In the data rows, the value 500 means zero.
Here are some points:
tensor([490, 455, 474, 339, 509, 476, 370, 573, 419, 565, 572, 555])
tensor([526, 455, 492, 489, 469, 583, 569, 453, 507, 430, 460, 512])
tensor([453, 398, 521, 635, 550, 515, 579, 422, 372, 426, 329, 480])
tensor([573, 449, 472, 538, 436, 670, 622, 531, 556, 401, 429, 513])
tensor([445, 538, 501, 612, 516, 453, 524, 410, 507, 518, 487, 471])
tensor([481, 444, 531, 587, 565, 461, 576, 412, 450, 481, 442, 518])
tensor([461, 409, 567, 711, 610, 393, 576, 355, 339, 485, 300, 465])
tensor([526, 396, 451, 343, 499, 496, 361, 678, 393, 526, 510, 578])
tensor([580, 617, 425, 441, 390, 572, 505, 619, 649, 489, 562, 504])
tensor([551, 463, 469, 307, 464, 516, 391, 666, 536, 510, 569, 565])
tensor([407, 589, 496, 430, 557, 374, 396, 497, 523, 564, 618, 445])
tensor([370, 486, 550, 566, 612, 347, 425, 417, 371, 539, 476, 419])
tensor([503, 444, 503, 490, 515, 491, 492, 549, 471, 487, 485, 537])
tensor([630, 643, 446, 441, 360, 602, 513, 564, 660, 543, 538, 514])
tensor([393, 524, 573, 439, 602, 375, 479, 329, 497, 514, 581, 426])
tensor([502, 524, 525, 409, 520, 460, 489, 445, 565, 517, 581, 484])
tensor([551, 415, 482, 525, 476, 603, 529, 545, 424, 471, 368, 516])
tensor([565, 541, 431, 330, 433, 563, 374, 677, 554, 568, 558, 529])
tensor([486, 591, 531, 524, 503, 443, 504, 433, 587, 539, 531, 488])
tensor([498, 300, 448, 350, 554, 492, 395, 658, 351, 521, 527, 658])
tensor([514, 482, 470, 494, 464, 535, 498, 577, 503, 469, 491, 538])
tensor([409, 555, 565, 553, 588, 397, 471, 395, 466, 530, 475, 384])
tensor([474, 378, 494, 538, 510, 540, 519, 522, 392, 434, 415, 550])
tensor([431, 438, 525, 443, 589, 382, 387, 474, 366, 580, 556, 500])
tensor([505, 361, 522, 668, 510, 589, 593, 461, 302, 461, 362, 560])
tensor([606, 463, 432, 563, 401, 666, 605, 591, 489, 413, 380, 548])
tensor([370, 359, 518, 479, 619, 387, 411, 431, 298, 520, 506, 504])
tensor([493, 582, 503, 618, 458, 524, 577, 466, 594, 450, 457, 458])
tensor([439, 707, 530, 554, 540, 343, 464, 426, 645, 601, 624, 400])
tensor([542, 559, 521, 805, 460, 604, 710, 339, 485, 456, 356, 404])
tensor([515, 336, 484, 479, 506, 558, 462, 601, 311, 497, 474, 612])
tensor([501, 708, 519, 332, 509, 376, 382, 554, 696, 613, 715, 450])
tensor([583, 284, 442, 486, 467, 614, 491, 662, 309, 453, 340, 649])
tensor([540, 481, 535, 539, 484, 551, 626, 402, 543, 421, 461, 487])
tensor([458, 504, 551, 675, 526, 503, 674, 310, 533, 394, 387, 443])
tensor([682, 526, 394, 495, 315, 752, 576, 679, 605, 461, 388, 558])
Here are 12 more points, each followed by its number:
tensor([610, 442, 425, 487, 409, 639, 537, 666, 490, 457, 453, 606]) 0
tensor([430, 589, 544, 486, 536, 392, 470, 424, 625, 546, 604, 476]) 1
tensor([555, 520, 523, 580, 471, 567, 650, 377, 570, 454, 454, 490]) 2
tensor([522, 628, 531, 446, 470, 475, 521, 428, 660, 504, 599, 431]) 3
tensor([363, 535, 563, 470, 623, 335, 385, 427, 434, 563, 541, 386]) 4
tensor([599, 456, 442, 458, 371, 703, 611, 586, 614, 400, 512, 611]) 5
tensor([492, 640, 531, 506, 490, 417, 488, 496, 647, 515, 561, 437]) 6
tensor([421, 447, 516, 395, 582, 377, 432, 488, 454, 502, 563, 545]) 7
tensor([582, 572, 478, 660, 426, 611, 612, 488, 513, 499, 447, 462]) 8
tensor([581, 486, 466, 610, 426, 604, 595, 529, 485, 444, 356, 511]) 9
tensor([568, 664, 498, 428, 474, 395, 416, 613, 680, 633, 685, 538]) 10
tensor([299, 421, 582, 446, 682, 260, 403, 374, 361, 496, 555, 447]) 11
Which of these numbered points is nearest to each point below, ignoring the 3 directions in which the first points spread most? Its number follows each.
tensor([468, 383, 545, 516, 568, 433, 486, 503, 390, 456, 420, 517]) > 6
tensor([319, 500, 582, 454, 655, 272, 413, 359, 440, 518, 589, 417]) > 11
tensor([493, 653, 552, 632, 509, 430, 545, 383, 609, 535, 484, 379]) > 9
tensor([607, 398, 469, 442, 435, 639, 571, 539, 488, 455, 453, 594]) > 2
tensor([385, 411, 534, 378, 584, 413, 414, 490, 447, 491, 622, 543]) > 5
tensor([504, 462, 500, 477, 494, 521, 476, 552, 443, 521, 544, 554]) > 0
tensor([409, 603, 548, 501, 564, 400, 447, 401, 471, 531, 574, 335]) > 4
tensor([566, 325, 456, 500, 456, 657, 607, 539, 421, 377, 368, 607]) > 7
tensor([626, 533, 392, 469, 330, 690, 512, 698, 604, 474, 512, 587]) > 0
tensor([461, 624, 521, 636, 532, 414, 571, 409, 636, 524, 525, 459]) > 0
tensor([466, 317, 487, 445, 539, 521, 445, 579, 337, 447, 433, 570]) > 11
tensor([501, 577, 489, 490, 436, 553, 550, 488, 660, 462, 588, 502]) > 5
tensor([517, 511, 513, 443, 486, 503, 508, 484, 554, 477, 554, 493]) > 3
tensor([430, 359, 527, 302, 630, 372, 327, 533, 320, 560, 550, 526]) > 3
tensor([483, 301, 502, 368, 562, 472, 405, 572, 314, 516, 482, 628]) > 2
tensor([444, 605, 546, 600, 515, 443, 600, 324, 628, 449, 497, 396]) > 11
tensor([560, 448, 456, 601, 442, 615, 555, 537, 424, 468, 358, 528]) > 9
tensor([471, 650, 528, 499, 485, 445, 489, 438, 702, 556, 609, 467]) > 1
tensor([370, 429, 487, 344, 599, 357, 368, 479, 364, 508, 527, 523]) > 11
tensor([363, 440, 577, 539, 644, 384, 453, 367, 285, 500, 480, 373]) > 4
tensor([544, 551, 472, 453, 451, 481, 453, 545, 542, 544, 515, 526]) > 9
tensor([436, 455, 516, 438, 550, 447, 497, 446, 488, 450, 512, 494]) > 11
tensor([371, 432, 574, 495, 645, 321, 434, 443, 397, 509, 517, 474]) > 6
tensor([365, 333, 520, 361, 628, 416, 375, 528, 391, 498, 559, 553]) > 11
tensor([485, 427, 480, 416, 515, 527, 399, 569, 389, 532, 465, 496]) > 4
tensor([509, 603, 504, 475, 456, 492, 494, 490, 665, 538, 584, 506]) > 1
tensor([597, 435, 437, 341, 428, 614, 458, 678, 530, 490, 530, 587]) > 3
tensor([550, 405, 487, 441, 488, 534, 477, 609, 461, 464, 448, 575]) > 6
tensor([443, 514, 542, 498, 565, 380, 428, 484, 487, 549, 533, 466]) > 6
tensor([521, 650, 521, 584, 462, 495, 585, 434, 682, 492, 500, 414]) > 6
tensor([464, 562, 555, 729, 539, 477, 609, 330, 441, 503, 431, 379]) > 8
tensor([567, 606, 462, 458, 403, 573, 559, 466, 626, 494, 537, 502]) > 2
